(in the rows, 128 means zero)
Each named move below is a turn or a mirror, shown by a few rows before and after it. Which moves, in which order, take the first row of each later pair to the second? The first pair is answered.
Y:
[138 115 111 118 137 114 111 110 146 119 150 126 108 123 126 135 128 100
 116 142 129 122 126 139] |-> [137 123 109 118 144 115 104 114 146 112 139 131 110 129 121 123 125 107
 129 155 123 130 130 144]
[112 128 167 136  97 152 156 148  69 164  61 104 148 127 129 155 167 134
 154 154 145 141 126 131] |-> [117 123 171 134  92 157 160 145  70 167  72  97 143 124 134 164 166 131
 140 140 146 130 118 124]
[120 150 168 147 110 163 135 187 137 131  92 125 118 143 135 101 128 143
 169 158 105 129 164 134] |-> [133 115 175 132  81 168 158 164 138 147 137 106 105 126 162 151 139 110
 105 110 119  94 135 107]
[126 126 150 128 143 147 154 141 124 143  89 135 133 137 126 140 137 154
 126 123 129 127 143 143] |-> [127 118 148 122 138 148 155 135 126 148 101 133 129 130 135 150 140 144
 113 114 134 124 135 138]
T:
[100 123 118 125 113 125 129 150 129 137 147 159  96 147 101  82 139 132
 124 140 157 150 105 112] |-> [ 98 128 125 129 109 131 133 154 126 137 148 159  96 146 106  88 142 138
 124 133 154 153 108 106]
[136 146 114 139 123 145 159 125 100 136 110 143 130 134 125 122 154 176
 146  87 134 120 105 119] |-> [132 144 133 135 109 165 157 145 110 139 121 130 129 124 137 124 153 165
 136  78 125 109 117 114]
[126 126 111 119 139 116 111 112 126 117 137 118 134 139 139 140 122 108
 124 129 153 125 118 122] |-> [125 129 113 120 139 113 120 110 124 122 132 124 135 139 136 143 125 116
 128 124 154 127 118 120]
[100 135 128 145 103 107  96  55 111 115  92 143 173 184 144 146 166 153
 117  36 168 115  89  74] |-> [ 98 133 157 142  77 131  97  86 123 120 104 118 166 174 162 142 169 140
 110  21 161 100 110  67]
J:
[135 123 142 117 101 130 117  90 137 114 154 118 126 129 147 166 131 128
 122 131 120 142 146 108] |-> [133 127 139 122 104 125 117  86 138 115 140 125 129 141 152 169 135 135
 130 138 124 144 151 102]
[123 149 127 116 167 129 138 141 118 123 143  99 145  98  66  82 115 139
 151 162  94 148 105 172] |-> [124 151 110 117 173 112 134 126 115 121 142 113 153 104  69  91 111 133
 154 161 105 153  96 167]
[121 135 109 151 153 116 115  98 132 126 142 136 137 130 158 182 125 126
 128 140 168 112 102 110] |-> [124 140 131 160 148 140 120 126 141 132  99 137 126 145 163 173 126 148
 138 162 163 105 128 114]
[153 110 105 108 142 120  89 122 175 131 168 105 130 121 149 147 103  72
 108 139 123 113 135 108] |-> [151 117  92 114 152 111  81 108 169 128 134 120 134 143 155 154 103  79
 120 156 140 114 137 101]
Pairs:
Each pair is two moves apart.
[135 122 110 118 147 116  92 140 156 132 119 139 104 138 134 127  95 116
 117 170 133 123 139 131] |-> [134 112 127 118 135 126 102 148 168 140 134 121 100 126 141 132 105 108
  98 153 128 115 142 131] -> J then Y
[165 117 122 112 157 113 116 145 162 130 116 153 108 113  90 118 122 133
 153 180 117 120 133 164] |-> [161 125 145 112 148 123 128 160 158 129 118 149 109 106  85 110 131 150
 157 168 108 123 136 169] -> T then J
[116 107 145 132 113 158 104 166 162 137 140  99 119 115 140 116 116 122
 126 123  95 117 154 162] |-> [111 123 112 133 139 129  84 131 151 124 159 109 147 112 121 104 107 120
 146 128 100 139 136 165] -> J then Y
[126 125 137  91 132 123 121 144 168 128 188  93 109  92  95 111 110  83
 112 118  99 126 125 149] |-> [125 138  82 116 166  77 104 101 143 115  94 151 116 168 116 137 103 110
 156 171 151 142 127 128] -> J then J
[112 111 185  97  88 125 151 153 119 118 137 106 159 130 147 153 112  85
 151  58 139 134 172  28] |-> [ 97 132 185 101 104 121 135 170 118 103 144 104 174 118 118 103 102  95
 194  78 114 154 185  58] -> Y then J
[131 106 145 140 121 119 156 120 107 123 111 169 129 119 123 176 135 174
 135 113 141 145 108 111] |-> [134 102 166 132 115 144 164 143 114 128 119 142 123 100 122 163 137 178
 125 102 121 135 115 120] -> J then J
[135 130 101 104 119 124 122 140 144 114 125 131 148 159 148 182 142 119
 149 140 142 135 152 164] |-> [135 117 124  93 106 136 124 153 151 116 150 116 140 135 144 171 146 112
 130 127 123 127 153 168] -> J then J
[142 155  70 145 156 109 109 102  96 129  90 156 147 176 150 145 118 162
 152 141 178 152  96  91] |-> [156 120 144 135 102 167 151 160 119 163 100 112  97 151 182 175 137 161
  87 104 165 106 117  82] -> J then Y
[149  97 121  89 136 131 156 140 144 143 122 144 118 113 115 148 154 137
  73 142 146 110 141 171] |-> [139 111 126  89 147 137 151 157 151 137 132 137 127 101 100 118 146 141
  94 151 128 125 149 193] -> Y then J
[142 102  99  98 101 163 175  95 102 123 126 141 129 129 134 133 160 145
 120 109 134 115 114 139] |-> [136 118 113 103 108 175 167 127 107 113 115 137 136 125 115  94 151 160
 150 133 112 132 136 161] -> Y then J
[ 77  78 124 116 124 151 120 126 113 147 168 128 121  81 110 124 143 109
  98  99 137 120 100 123] |-> [ 80  77 105 115 138 135 117 109 109 142 162 140 120  87  96 127 138 114
 107 110 146 126  89 126] -> T then T
[110 148  74 125 119  87 151  90 124 174 159 139 138 145  75 140 133 174
 106  87 152 133  80 141] |-> [107 170  96 141 131 103 143 135 131 172  93 149 134 175  74 113 126 210
 147 134 143 142 119 162] -> Y then J
[163 110 107  63 156 116 122  83 141 125 223 117 112 103  96 126 131  92
  38 140 111 123  99 134] |-> [168 132  58  86 193  83 100  57 125 112 134 171 123 170 107 141 125 122
  93 197 146 144 108 128] -> J then Y
[127 109 124 116 121 135 139 117 125 127 174 104 136 104 128 122 138 111
 110  74 126 121 110 111] |-> [131 122 107 141 139 123 127 120 112 125  76 145 129 169 149 134 137 140
 145 128 158 127 126 100] -> J then J
[125 118 104 135 144 114 110 142 152 126  93 136 121 159 160 126 116 108
 134 196 135 119 164 124] |-> [123 105 132 116 125 130 117 152 163 131 175 103 123 100 141 110 118  82
 100 149 103 107 152 133] -> J then J
